One turn sends every row of this set to another row. A few are shown first. Where does it send the rows asked after them?
Z_919:  11  20  -8   5  -5 -21  18 -11 -12 -12 -13   2  -1 -15 -33 -15 -27  -4  25 -20   7 -12  41  27   5 -17  28  -4   7  -2 -14  23  18
Z_364:   7  -2 -19  13  -5 -25  -4 -19  -7  29  12  -1   1 -18 -19  -6   5   4  11  -2 -22  -5  24   3   2   7   7 -15   1   1 -43  12  25
Z_217:  18  22 -13   0 -13 -14  19  -1  -6 -14 -25   1   0 -10 -19  -7 -20  -4  21 -11   2 -19  45  24   3 -15  30  -6   7  -2 -18  34  17
Z_915:  -9  20 -21  -9 -18   0  -1 -11   5   0 -17   5  -5 -13 -29   9  -9  -2  18  12   2   4  46  23  -9   0  14  17  16  -1  -3  42  47
Z_666: -15  21  -8  -3  -6 -18   4 -23  11  -7  -8   2  -3 -17 -32  -6 -13 -10  13   3  -8  11  48  11  -2   7   6  12  12  -2  -1  36  37
Z_924:  -1  10  -3   2  -4  -7  19  -2 -19 -11  -6  -7   1 -13 -30 -18 -28  -6  21  -9  14  -8  40  34   8 -16  24  -5   7  -4 -10  23  28
Z_675:  18   5  -2   1   0 -12  23  -2 -19 -25 -12   5  -6 -11 -24   3 -19  -2  22  -6   5  -8  37  19  10 -17  17   2   2  -5  -7  43  37
Z_711:  21  -6 -30   7 -17  -6   1   3 -23  34   9 -14  -4 -18 -23 -21   1   9   6  -6 -16  -1  22   2 -17   1  15   1   1   3 -25  12  22
Z_694:  25   4 -21   3   8  -6  13  -6  16 -10  -7 -10  -7  -1 -26  13  -9  -6  -2  -3   5 -28  54   7 -17  11   7  16 -12   3 -36  24  31
Z_304:  28  -1 -23  19 -11  -6 -10   0 -12  10   2 -15   6 -18 -18  -8  -2   4   4  -1 -23  -7  25  -5   2  20   0   1   1   2 -40  21   7
Z_167:  30 -12  -8  -7  -2  -7 -18  -8 -18  30   1  -3  13 -22  -6   1  -8  12   6   0 -12  -3  24   9   5   2  -7   0  -7   5 -41  27  33
Z_843:   2   5   0   1   1  -6  24   6 -15 -10 -15  -8   1 -12 -24  -8 -25  -3  22  -8  10  -6  40  23  14 -15  16  -6   1  -2  -2  41  36
Z_707:  36 -19 -19   1 -10   7 -13   2 -31  22   6 -11   2 -19 -22 -12  -8  10   9 -10  -8   3  19   6  -8   4  -2  13  -4  12 -21  17  30
Z_591:   7 -11 -36  14 -16  -7   3   1 -24  24  15 -14  -5 -14 -28 -19   4   4  11  -3 -18  -4  18   4 -11   9   8  -3   7   9 -21   9  26
Z_788: -12  24 -12  -2  -8  -6  -4 -11   4 -12 -17  -9   8 -21 -31  -5 -21 -10   7   5  -3   5  53  17  -9  17   6  14  15   2  -7  29  22
Z_947:   8 -19 -26   0 -12  -5  -9 -11 -15  39   6  -1   0 -10 -18  -2   3  10  22  -6 -10  -2  17  14   3  -1   2  -9  -1  16 -21  21  48
Z_42:  18  13 -11  -2  -8 -13  19   1 -18 -26 -18   6  -1 -12 -17   6 -18  -2  17   2   6 -20  42  27   3 -17  23  -1   8  -7 -21  36  27
Z_4:   6  22 -24  -2 -13  -2  -6 -14   3 -10 -24   4  -4 -20 -40  13 -18  -1  21  -3   0   5  46  14 -10   7  13  25  14   7  -1  40  33
Z_319:  13   8 -28  -6   6 -25  15 -19  19   1  -1  -6  -4  -3 -28  -5 -11  -8   1 -10   3 -33  54  13 -17   6   7  10  -7  10 -35  16  26
Z_821:   0   2 -28 -10   5  -9  12  -9  16  20  16 -16  -7  -1 -41 -16 -22  -3  16  -9  17 -23  39  23   3  -3   2  20  -7   5 -19  30  44
Z_858:  17 -14 -20  -4  -6 -10  -9 -12 -19  46   4  -1   2 -20 -21  -6  -4  14  16 -13 -10   0  21  11  -7  -8   7  -5  -4  12 -26  17  40
Z_312: -14  17 -24  -5 -10 -12   6 -13  -6 -14  -1   1  -6 -20 -38  -2 -14  -6  13  13  -1   7  43  17 -12   6   9  22  19  -5   2  37  39
Z_384:  39  -4 -16   9 -10  -8  -6   0 -18  16   5 -11   4 -20 -15 -13  -2   8   0  -3 -23  -2  24  -8  -4  10   0   8  -3  -4 -37  26  14
Z_28:  19  -1 -19   2  -5 -25  -4 -13 -14  35  11   1   3 -23 -14  -6   1  11   6   1 -21  -6  25   3  -6  -3   9  -7   0  -6 -46  18  25
Z_703:  27 -10 -12   3  -8  -4 -25 -14 -12  19   1   2  11 -16 -11   9  -3   8  12   1 -13  -8  23  14  12   8  -7  -1  -2   7 -47  24  29
Z_113:  33 -19 -30   7 -14   9 -15   0 -25  14   3  -8   0 -14 -24  -1  -5  10  17  -9  -9  -4  15   7   3  10  -6  13   0  17 -20  25  31
Z_762:  18  -2 -17   1  16   2   8  -3  11   0   0  -9  -8  -4 -33  22 -15   2   5   2  14 -24  45  14  -5   6   3  19 -13   1 -35  36  46
Z_514:   0  22  -8  -4  -9  -5 -13 -26   5 -13 -16   8   2 -20 -34   9 -19  -8  14   3   4   6  52  25  -9   8  11  19  14   1 -15  23  31
Z_562:  13  -5 -20   1   8   8  10  -1  10   7  12 -17 -12   0 -44   3 -20   1  14  -4  19 -16  38  17   3   0   1  27 -12   0 -20  37  48
Z_847:   6   7 -32  -8  -2 -15  17 -14  18   8  13 -15  -7   2 -34 -26 -15 -10   7 -11   8 -28  46  19 -11   2   5  18  -5   8 -21  15  30

Z_707 moves to -> Z_167
Z_694 moves to -> Z_319
Z_947 moves to -> Z_113
Now find these:
Z_4 moves to -> Z_514
Z_217 moves to -> Z_919

One turn sends every row of this set to another row. A few are shown first. Where does it send the rows asked after them?
Z_428:  -5  -4 -13   2 -20  17 -15  20  -8 -22  -3  11 -15  -5  -1  13 -14  -2 -15 -14   8  -6 -14   1 -17 -15   3
Z_884:   9   1   2   4   4 -19   5   5  -4 -22  13  -5 -15 -11  -1 -17 -14  -4  12   2  20  -2 -31 -10   2  -9  -4
Z_108:   1   8 -12 -10  11  -2   7   6 -16   0   0  -5  -7   3  19  -3 -13  19  18  -8  22  16 -25  15   9  -4   6
Z_981:  12  11   5  -4   6  -8   4   5  -4 -16  17  -7 -16 -20   3 -18 -21   6  19   4   9   7 -16 -10   5 -11   0
Z_448:   8   0   1  12  10 -12  10  -4   6  -4  10  -1   6 -23  -1 -19   4 -12   1  14 -13 -12  -5  -2   1   4 -14
Z_852:  -3 -16   7   0 -11  18 -12   8   1 -15  -1   8  -8 -13 -14   7 -14  -3  -2  -4   4 -28   5  10 -15 -16  -2
Z_977:  -7 -12  -6  -4 -13   9  -9  20  -9 -22  -4   6 -10   5  -8  13 -12   5 -11 -19  16 -11 -11   7 -25 -17   2
Z_668:  13   0   9   4   5  -6  14  -7   5  -7  12  -4  -9 -16  -8 -25   1   4   0  12 -18  -3  -3 -10   7   7  11
Z_40:  -3  -1   0  -4  -3  10  -8  18 -14 -11  -5   2   0   7   0  21   5   4 -21  -8   8   5   2  22 -36  -9   8
Z_836:   2   4 -13   0   7   3  20   2 -26   0  -6  -2  -7  12  16  -2  -1  22   0  -7  13  17 -26   1   9   5  16
Z_846:   0   1 -11   7  15  -9  12  -5 -11  16  -4  -5  14  -6  21   0  16  -2  -5   3  -2  10  -3  22   0  15  -1
Z_204:  -4   5  -7   0 -10  20 -14  18 -17 -15  -5  10  -7   2   7  17   4   8 -22  -1   7  11  -6  19 -31  -9   3
Z_13:   0   5 -18 -15  10  -3  15  -5  -6  13  -7   0  15   0  17  -2  12   9  -1  -4  -8  13 -10  16   1  15  -4
Z_743:  -2 -15   4  -2 -21  22 -20   3   4 -10  -3   8 -14 -19  -8   2 -13 -10 -10   0   0 -18   1  12 -10  -7   5
Z_29:  10   3   2   4   3  -3  15   2  -9 -17   8  -6 -23  -7  -3 -15 -20  11  10  -3  12   3 -24 -14  15  -5  16
Z_467:  11   9  -1  -8   7 -10  11  -4   8  -2  10  -4   8 -25   2 -18   5  -2   0   9 -19   3   0  -9  -2   9  -8
Z_623:   6   1  -7   1  11  -1  19  -8 -10  11  -1   1   7   2  12 -11  19  15 -10   8 -14  11  -2   5   0  19  10
Z_663:  -3  -6  15   0  -2  19 -10   7  -8  -4  -2   3   2 -13  -7  16   3  -2 -12   4  -4 -10  18  26 -26  -6   5
Z_39:  -1  -5   9  -1 -11  24 -20   1  -7  -5  -3   8  -6 -11  -1   7   8   0 -15  14  -2  -1   8  30 -26  -2   6
Z_303:   2   3 -11  -1   8 -13   8   7 -23  -3   0  -9  -5   7  22   1  -3   4   5  -8  29  20 -29  13   1  -1   9

Z_40 moves to -> Z_663
Z_29 moves to -> Z_836
Now find these:
Z_39 moves to -> Z_743
Z_467 moves to -> Z_981
Z_884 moves to -> Z_303

